The rows below fall into families. The same turns and mirrors carry the whole set onto itself and the rows of a family onto each other. For each named row, which other rows are in its family? Write them in the order they are listed.
These 32 rows form 4 families of 8 rows each.
tok: [-10.2 -12.1  -9.7   2.4  -0.6 -15.2   1.7   9.3 -10.4  16.3  -0.4   5.6
   0.5  31.6  10.3  -8.0 -30.6   6.0 -16.7  31.0  16.1 -16.9   4.4   1.0]
Lavu: [ -4.9  -5.7   1.3  -5.0 -17.6 -15.8   7.7  14.0 -32.3  20.9  -1.1   8.2
  -7.1   5.1  -1.7   0.4  -1.5  10.6 -29.7  22.0  13.8 -29.2  -8.4   8.0]
zuti: [ -5.5  -9.9   3.6   8.7   9.0 -11.9   1.3  22.0  -5.1  14.6  12.9 -10.2
  -1.6  -2.1  -5.4  -6.2  -3.6   6.7  -6.9  21.2  18.5 -47.9  -1.0  -0.6]
vetas: [ 17.3  13.5 -17.2  11.5 -20.7 -10.6   9.6  14.5   8.1   1.3 -28.2 -12.4
  -9.6  27.1  12.2 -27.0   5.7  11.8 -12.5   6.9   8.3 -14.4  11.9 -10.6]
Buson: [  7.9  -5.1   6.5  -8.2  10.7  -8.0  -5.9 -23.2   0.9   9.7 -27.0 -13.6
  -1.5  13.5  11.3 -13.7  -3.7  -0.9  10.2  24.7  21.1 -27.6  -4.4 -23.6]
vuf: [ 12.5   1.0   0.3   1.9   3.6  -0.5  -1.1 -26.2   7.9  -9.7 -37.8 -12.1
   8.2  -2.8 -12.3 -21.1  -9.0  -1.6   4.1  31.7  19.5 -20.2   1.0   1.2]
dal: [  4.3   6.8   0.2 -20.0  -6.1  -0.1  -8.7  19.1  24.3  13.8   3.7 -25.9
  17.6   1.8  -7.2  -5.2   1.3  -9.6   3.7   6.8   2.6   2.8   0.6  12.6]
ziki: [ 11.6  -5.7   8.3  -8.8 -14.9   0.4  -5.1 -13.7   5.0   1.2  -8.7 -11.1
   9.0  12.9   3.5 -30.3  19.5  15.4 -17.9  -5.6 -19.2   4.5 -10.7   1.5]
zulo: [  9.2   6.9  14.3  -7.3 -20.5 -15.6  23.2  -0.9   2.4   3.9  -9.9  -5.9
 -13.7  28.0  21.3 -17.7  23.0  -1.9  -9.6  13.7 -12.8  -3.0 -10.7  -8.0]
Von: [ 21.5  -0.1   2.8  -2.9 -21.0  -7.2  18.4 -16.1  26.2   9.5  -1.2  -2.9
  11.0   4.8  19.1 -20.7  15.7  -3.4 -20.4   0.4 -19.7 -17.1   4.7   0.6]
Pek: [  1.0   2.7 -10.1   3.6   2.3  -8.7  10.9   3.3   2.8   9.7  13.1   2.1
  -2.9   3.2  -9.2   2.6 -24.9  15.9  17.7  11.4  -4.2   5.2   7.9 -15.7]
Dezed: [ 10.8   1.0   3.9  -1.2 -20.5 -28.2  -5.2  -0.6  10.5  25.8  -3.9 -40.5
  18.9   2.7  -0.8 -14.7  -5.1  -3.6 -15.8  -4.4 -10.3   1.0 -11.8   2.6]
pof: [ 11.0  -2.0  14.9  -5.8  -5.1 -25.3   8.3 -11.6  -2.3  10.0 -21.2  -4.2
   9.9   2.3  22.9 -45.9  16.2   6.7 -16.9   9.1   1.2   7.0  -7.6   2.1]
remok: [ -2.0  -2.1   6.9 -23.5 -12.1 -19.3  -1.1  -5.6   4.2   3.2   2.9   6.2
   5.4  13.4 -22.0  19.7  -7.9  -6.4   7.1   6.6  -1.2   4.2   3.6   0.8]
Nid: [  2.6 -10.0  -6.8   5.0 -20.4 -16.4  12.0  -9.1  -6.1   0.1  -6.9 -13.7
  -2.4  31.2  11.6 -22.1   8.6   7.9 -14.2  10.1   7.5 -34.9  26.7 -18.2]
vebal: [ -5.5   4.3 -15.3  30.2 -21.5 -23.5   3.2   5.7   2.8  -9.9  -0.2  -2.5
  -8.4  14.0   6.1 -27.9 -11.1  -7.4 -11.3   8.1   2.2 -27.7   6.6  -0.8]
fanev: [  6.6   7.3   8.8 -10.7  -6.4 -37.4   5.5  11.2   1.8  17.6 -14.4  -3.6
   1.2  -3.8 -26.7   1.6 -21.9   3.3  16.5   8.1   8.3 -23.0   8.4  -0.2]
Nas: [  4.2   7.3  17.2  -3.7 -13.9 -13.7  -8.3  25.2  -3.4  13.4   4.1 -16.3
  38.3   3.8   2.4   3.8   8.8   0.8  -5.9  -0.6  -3.3  -7.8   3.6  12.4]
liva: [ 10.6  -3.2   5.0 -11.4 -13.0  -1.9   0.4   1.3   5.4  16.1  -9.0  -2.9
  -6.0   1.6 -35.2   0.4 -12.0  21.4  15.5  17.6   7.7  -5.4   2.1 -20.7]
fup: [  1.4 -15.7  21.1 -18.7  -4.0 -17.6  12.8  10.3  17.3  33.6   9.2 -12.8
   7.5  -6.1  -7.9 -13.0   4.0  -8.9  -3.0   3.2  -8.4  -4.3 -10.7  11.3]
rap: [ 14.3  -1.1  15.4  12.7  -0.8 -27.6   8.4 -19.3  -8.0 -17.8 -27.4   5.6
   0.0  -9.2  -6.9 -10.0  -2.3   1.8   9.3  23.8   9.5  -8.6   9.5 -17.2]
dezap: [ 11.6   8.8  -7.9  23.1 -10.9 -13.3  28.4   1.7   6.4   6.9 -27.8  16.6
 -10.4  20.7   0.2 -18.2  -0.1   3.0   5.4  -1.1   6.0 -27.3   5.6 -10.7]
lated: [-13.0  -4.1  -1.3   7.1   3.5  -3.3  -0.5  20.3 -12.9  -1.3   5.8   4.0
 -11.1  28.0  -9.2 -23.2  -0.9   8.7  -9.8  17.2  19.9 -25.4 -11.3   4.7]
vokud: [  6.4   6.5   4.1  13.6 -13.9   0.8  13.9   5.4 -18.7  31.3  18.0   7.9
  30.5   5.5   1.3  -7.7 -15.6  -2.5 -16.4  14.5  16.4   0.7 -19.0  -1.1]
kobiv: [ 18.1   3.6  12.5   5.9 -16.8  13.1  23.2  -2.2  -9.0   3.8 -13.7   0.0
  24.7  -5.1 -12.1 -13.3  29.3  -2.8 -15.6  22.9  30.2  -3.5   0.1   0.3]
tul: [  7.6  -0.9  -4.2  15.1  -9.4 -11.6  32.9  -3.0   2.9  17.8   0.1  -3.6
  18.6  -6.6  -4.0 -16.7  -7.8 -15.4 -28.7  33.4  24.7   5.1  -6.7  17.2]
kap: [ 16.7  -3.8  10.6  13.8 -27.8   0.5  18.0 -16.2   6.0  16.5 -22.7  -2.8
  42.5  10.8  -8.1 -18.0  13.0  -8.6  -9.4   7.9  18.6 -10.9  15.0  -4.4]
tosa: [  5.6  -4.3  -1.5  -2.9 -16.5 -15.7   1.6 -13.9   4.0   6.5 -15.3 -24.2
  -5.9 -17.7  -3.6  -7.7 -14.9  -7.8  10.1  39.0  16.2 -10.4  15.3 -23.1]
Koz: [  4.8  -3.3   2.6 -14.4  -7.0  -2.1  22.5  -4.4  -2.4  19.8   9.2  12.9
  21.9 -13.4   4.4 -13.9  -7.4  15.5 -20.4  31.8  -1.0   1.0   6.0  22.8]
febip: [  8.4   7.4 -10.7  10.0 -12.8  10.6   7.8  14.8  -8.5  21.9  -2.2   5.1
  13.0 -16.8  -0.3 -18.1 -16.7  13.8 -25.6  25.0   6.9  -8.7 -14.1  19.8]
mure: [ 15.3  11.7  14.9  12.3  -8.0   2.6  18.6 -11.2 -20.3   4.3 -19.1 -13.1
  28.2 -13.9  20.9  -8.2  11.6 -18.1  -5.6  22.1  11.6  -4.8  -6.6  -2.2]
fon: [ 14.1   5.7  21.2   7.5 -22.3   4.2  17.7 -32.6  -9.2   4.1 -17.8   0.9
  20.6   3.7 -13.1  -1.5   6.5  -9.1  -4.5  26.4   6.3 -31.1 -14.1  -5.8]

Which other rows belong to the same family as vokud? tok, Von, Nid, fanev, fup, rap, mure
Which other rows belong to the same family as ziki? vetas, vuf, dal, liva, lated, kobiv, febip
Which other rows belong to the same family as vebal? Lavu, zulo, Dezed, remok, tul, tosa, fon

